Q: [141 116 154 148 157 127]
A: 141
Q: [133 137 142 154]
A: 133
Q: [120 153 110 141]
A: 120
Q: [103 120 124 129 138 133 137]
A: 103
Q: [104 126 122 124 113]
A: 104
Q: [ 98 137 106 118 128 147]
A: 98
Q: [151 132 145 136 122]
A: 151
---
[146 122 101 148 143] --> 143
[126 121 104 139 139 130 114] --> 114
[150 130 148 138 121 137 125] --> 125
[152 154 128 102 104 132] --> 132
[118 111 139 153] --> 153
[143 106 127 121 145 141] --> 141
[122 137 125 134 106 121 142] --> 142
---
(124, 132, 125, 121, 107) -> 121
((121, 135, 138, 112), (108, 124, 129, 104), (131, 133, 141, 124)) -> 138
(112, 102, 129, 141, 145, 115) -> 145
(151, 107, 157, 139, 125) -> 139
(133, 156, 115, 130, 123, 128) -> 123
(103, 132, 139, 145, 110, 141) -> 110
---
[[129 120 144  98 141 140 121]
 [129 105 122 149 127 130 132]] ==> 144

[131 122 107 124 148 116] ==> 131

[[141 137 110 131]
 [113 139 143 134]
 [146 138 111 105]] ==> 143

[[119 132 156  99 103]
 [103 127 116 158 145]] ==> 156

[[116 137 111 126 126 145]
 [102 140 142 115 136 135]] ==> 142

[127 109 121 149 128 153] ==> 149
---
[[138 134 134 133 132 153 134]
 [133 136 136 138 134 137 133]
 [134 136 137 138 138 133 136]] | 137

[[120 147 147 129 114 135 127]
 [133 106 135 125 129 127 129]
 [142 137 125 127 130 119 125]] | 127

[[118 130 124 129 140]
 [130 138 147 109 125]
 [136 116 131 125 102]] | 109

[[131 130 132 104 129 105 137]
 [137 110 113 137 127 125 151]
 [128 128 128 128 128 129 128]] | 125

[[102 141 143 130]
 [135 115 106 146]
 [126 124 151 126]] | 106

[[150 142 129 135 131 121 149]
 [115 112 137 119 130 147 136]
 [117 110 138 122 130 141 135]] | 147

[[151 133 118 124 128 136 143]
 [150 133 120 127 128 136 134]
 [119 133 118 124 121 127 143]] | 136

[[118 109 139 139 104 147]
 [133 119 141 129 113 117]
 [137 123 114 141 114 113]] | 113

[[146 128 139 134 115]
 [146 122 128 126 122]
 [151 120 146 141 117]] | 126

[[140 125 144 140 134 131 138]
 [156 130 156 156 138 140 138]
 [123 126 149 146 131 141 126]] | 140
---
[[129 131 113 136 116 111 125]
 [121 142 144 116 153 121 111]
 [146 132 111 146 101 121 124]] | 111

[[116 136 120 125 135]
 [152 119 141 113 129]
 [103 130 110 154 107]] | 110

[[120 132 136 111 124]
 [126 131 126  98 128]
 [136 127 131 124 126]] | 131

[[138 106 125  98 124 131 129]
 [134 103 126 107 122 124 129]
 [134 103 126 106 124 123 128]] | 126

[[130 129 139 133 120 134 122]
 [120 131 140 150 139  99 125]
 [131 136 126 134 132 131 133]] | 126

[[133 120 132 121 134 120 102]
 [144 127 121 103 116 110 139]
 [132 120 131 121 134 120 100]] | 131

[[124 120 114 147 139]
 [127 138 136 118 125]
 [139 135 140 105 117]] | 140

[[131 135 121 106 131 131]
 [129 133 119 139 129 131]
 [124 136 133 141 128 127]] | 133

[[122 135 120 122 133 132]
 [120 127 127 139 126 128]
 [127 132 134 122 147 154]] | 134
---
[138 127 153 142 123 108 125] Answer: 108

[[121 114 127 102 125 148]
 [110 139 144 145 151 150]] Answer: 151

[132 130 147 131 110 119 107] Answer: 119

[118 141 149  98 123] Answer: 98

[[131 124 123 111]
 [130 125 127 149]
 [145  98 105 129]] Answer: 105

[135 120 134 105] Answer: 134
---
[138 137 149 143 155 125 111]: 138
[117 103 118 144 147 127 139]: 117
[130 137 128 139 131 150 102]: 130
[144 142 103 124 123 125]: 144
[135 107 151 111 126]: 135
[152 130 149 139  98]: 152
---
[128 153 125 119 123] value 125
[150 142 146 128 156 122] value 128
[140 134 138 105 134] value 138
[131 136 150 125 146 109] value 125
[141 114 155 143 152] value 155
[140 105 154 131] value 105
[131 138 124 154 134 149] value 154
---
102  100  108  145  117  151  107 -> 145

138  155  110  117  130 -> 110

137  107  122  124  110 -> 122

129  106  122  122  144 -> 122

110  115  100  125  149 -> 100

127  117  127  143  136
121  155  134  132  123
132  119  132  124  135
-> 134

121  120  131  127  128
140  145  129  143  122
131  145  141  151  118
-> 129

114  124  114  125  128
113  124  114  126  128
132  151  122  117  158
-> 114

120  116  108  119  118  108  121
128  113  113  126  121  125  130
143  149  155  144  147  142  137
-> 126
